-4.49  -1.36  3.67  4.06  0.51
-2.78  -0.25  2.14  4.38  0.50
-2.88  0.22  -3.22  0.08  -4.78
->
-2.78  -0.25  2.14
-2.88  0.22  -3.22

2.83  0.43  5.93
-5.05  0.13  5.10
2.77  -3.57  -3.20
->
-5.05  0.13  5.10
2.77  -3.57  -3.20

1.02  1.12  -2.95
-5.56  -0.76  2.41
3.10  -0.35  2.03
->
-5.56  -0.76  2.41
3.10  -0.35  2.03

-4.40  -5.23  0.16
-1.67  0.00  -0.22
1.22  1.29  -2.27
3.00  -0.76  1.99
->
-1.67  0.00  -0.22
1.22  1.29  -2.27

5.22  4.90  -2.91
0.07  6.31  -4.67
-3.75  2.74  3.17
->
0.07  6.31  -4.67
-3.75  2.74  3.17

2.17  -0.01  2.33  1.81
-1.39  0.03  2.35  -4.11
3.00  -0.01  2.33  2.92
1.71  -0.04  2.31  6.24
->
-1.39  0.03  2.35
3.00  -0.01  2.33

0.51  -5.56  3.79
-2.01  5.37  -1.90
2.68  3.09  -0.43
-2.53  2.24  -2.27
-0.23  1.05  0.53
->
-2.01  5.37  -1.90
2.68  3.09  -0.43
---
-0.45  2.56  4.25  1.06  -2.78  4.60  -2.23  -1.39  -0.98  -4.39  -3.81  -1.76  3.64  5.12
0.48  -0.83  -3.57  -0.82  -4.05  6.44  -0.78  -3.36  -1.72  -2.69  0.31  -2.16  3.29  4.08
-4.80  -0.79  -1.05  -5.15  -0.23  -3.50  -0.88  -1.05  2.74  -0.01  0.74  3.85  -5.04  -0.32
-0.23  2.82  3.86  0.85  -3.10  4.87  -1.95  -1.76  -1.13  -4.75  -3.21  -2.68  3.47  5.16
->
5.12  4.08  -0.32  5.16
3.64  3.29  -5.04  3.47
-1.76  -2.16  3.85  -2.68
-3.81  0.31  0.74  -3.21
-4.39  -2.69  -0.01  -4.75
-0.98  -1.72  2.74  -1.13
-1.39  -3.36  -1.05  -1.76
-2.23  -0.78  -0.88  -1.95
4.60  6.44  -3.50  4.87
-2.78  -4.05  -0.23  -3.10
1.06  -0.82  -5.15  0.85
4.25  -3.57  -1.05  3.86
2.56  -0.83  -0.79  2.82
-0.45  0.48  -4.80  -0.23

-1.65  0.60  0.28  2.80
-0.68  2.24  -1.03  2.77
-1.48  2.22  -0.03  0.98
2.38  0.70  5.13  -3.26
3.85  -0.27  1.92  -3.18
0.93  -0.44  -1.70  2.86
-0.74  3.49  1.63  2.00
6.22  -1.23  -1.98  -0.36
3.48  1.02  1.63  -2.76
-1.87  0.54  -1.31  3.66
-1.43  -0.03  -1.09  -1.18
->
2.80  2.77  0.98  -3.26  -3.18  2.86  2.00  -0.36  -2.76  3.66  -1.18
0.28  -1.03  -0.03  5.13  1.92  -1.70  1.63  -1.98  1.63  -1.31  -1.09
0.60  2.24  2.22  0.70  -0.27  -0.44  3.49  -1.23  1.02  0.54  -0.03
-1.65  -0.68  -1.48  2.38  3.85  0.93  -0.74  6.22  3.48  -1.87  -1.43

3.78  0.56  4.52
6.43  5.96  3.61
5.14  4.58  5.39
-4.09  -3.74  6.05
4.99  4.75  4.83
-5.90  0.33  -5.78
-4.05  -5.96  -3.38
-2.41  -6.15  -1.58
-4.80  -4.19  5.27
5.68  4.81  -3.66
->
4.52  3.61  5.39  6.05  4.83  -5.78  -3.38  -1.58  5.27  -3.66
0.56  5.96  4.58  -3.74  4.75  0.33  -5.96  -6.15  -4.19  4.81
3.78  6.43  5.14  -4.09  4.99  -5.90  -4.05  -2.41  -4.80  5.68

6.27  -0.38  0.46  -2.05  5.51  -1.02  2.77  -2.96  3.40  -0.65  4.32  -2.06  -2.06  -1.87  -3.84  0.98
-0.94  -1.88  0.90  2.81  1.08  4.70  1.14  -1.20  5.20  0.25  2.98  2.28  0.67  3.08  0.34  5.00
0.41  -3.70  1.43  1.32  2.06  3.70  3.53  -2.05  4.86  -0.17  2.41  0.80  -0.21  2.03  -2.03  5.87
-0.30  -3.07  0.86  1.20  2.03  3.80  2.76  -2.43  5.32  -0.23  1.82  0.42  -0.83  2.65  -2.15  5.22
-0.59  4.46  -1.98  -2.09  1.40  -1.07  -1.86  -1.48  1.61  0.58  -3.03  -4.54  -3.83  3.62  -1.71  -4.41
->
0.98  5.00  5.87  5.22  -4.41
-3.84  0.34  -2.03  -2.15  -1.71
-1.87  3.08  2.03  2.65  3.62
-2.06  0.67  -0.21  -0.83  -3.83
-2.06  2.28  0.80  0.42  -4.54
4.32  2.98  2.41  1.82  -3.03
-0.65  0.25  -0.17  -0.23  0.58
3.40  5.20  4.86  5.32  1.61
-2.96  -1.20  -2.05  -2.43  -1.48
2.77  1.14  3.53  2.76  -1.86
-1.02  4.70  3.70  3.80  -1.07
5.51  1.08  2.06  2.03  1.40
-2.05  2.81  1.32  1.20  -2.09
0.46  0.90  1.43  0.86  -1.98
-0.38  -1.88  -3.70  -3.07  4.46
6.27  -0.94  0.41  -0.30  -0.59

3.32  -0.03  -2.17
2.91  -0.55  -0.33
0.15  5.41  0.40
->
-2.17  -0.33  0.40
-0.03  -0.55  5.41
3.32  2.91  0.15

0.21  5.93
-0.63  4.74
-0.49  5.08
-0.42  5.38
3.91  0.56
-0.45  3.79
2.74  -0.29
-0.59  -0.64
->
5.93  4.74  5.08  5.38  0.56  3.79  -0.29  -0.64
0.21  -0.63  -0.49  -0.42  3.91  -0.45  2.74  -0.59

-0.55  2.37  -3.13  -2.53  0.94
1.08  1.16  -3.06  -0.70  0.60
1.57  3.28  0.00  -2.12  -0.25
1.08  -0.92  0.00  2.47  -1.05
-5.93  2.27  1.99  2.57  -0.15
-3.56  0.83  -0.06  -2.37  -0.37
-1.65  -1.96  0.98  2.22  2.13
->
0.94  0.60  -0.25  -1.05  -0.15  -0.37  2.13
-2.53  -0.70  -2.12  2.47  2.57  -2.37  2.22
-3.13  -3.06  0.00  0.00  1.99  -0.06  0.98
2.37  1.16  3.28  -0.92  2.27  0.83  -1.96
-0.55  1.08  1.57  1.08  -5.93  -3.56  -1.65
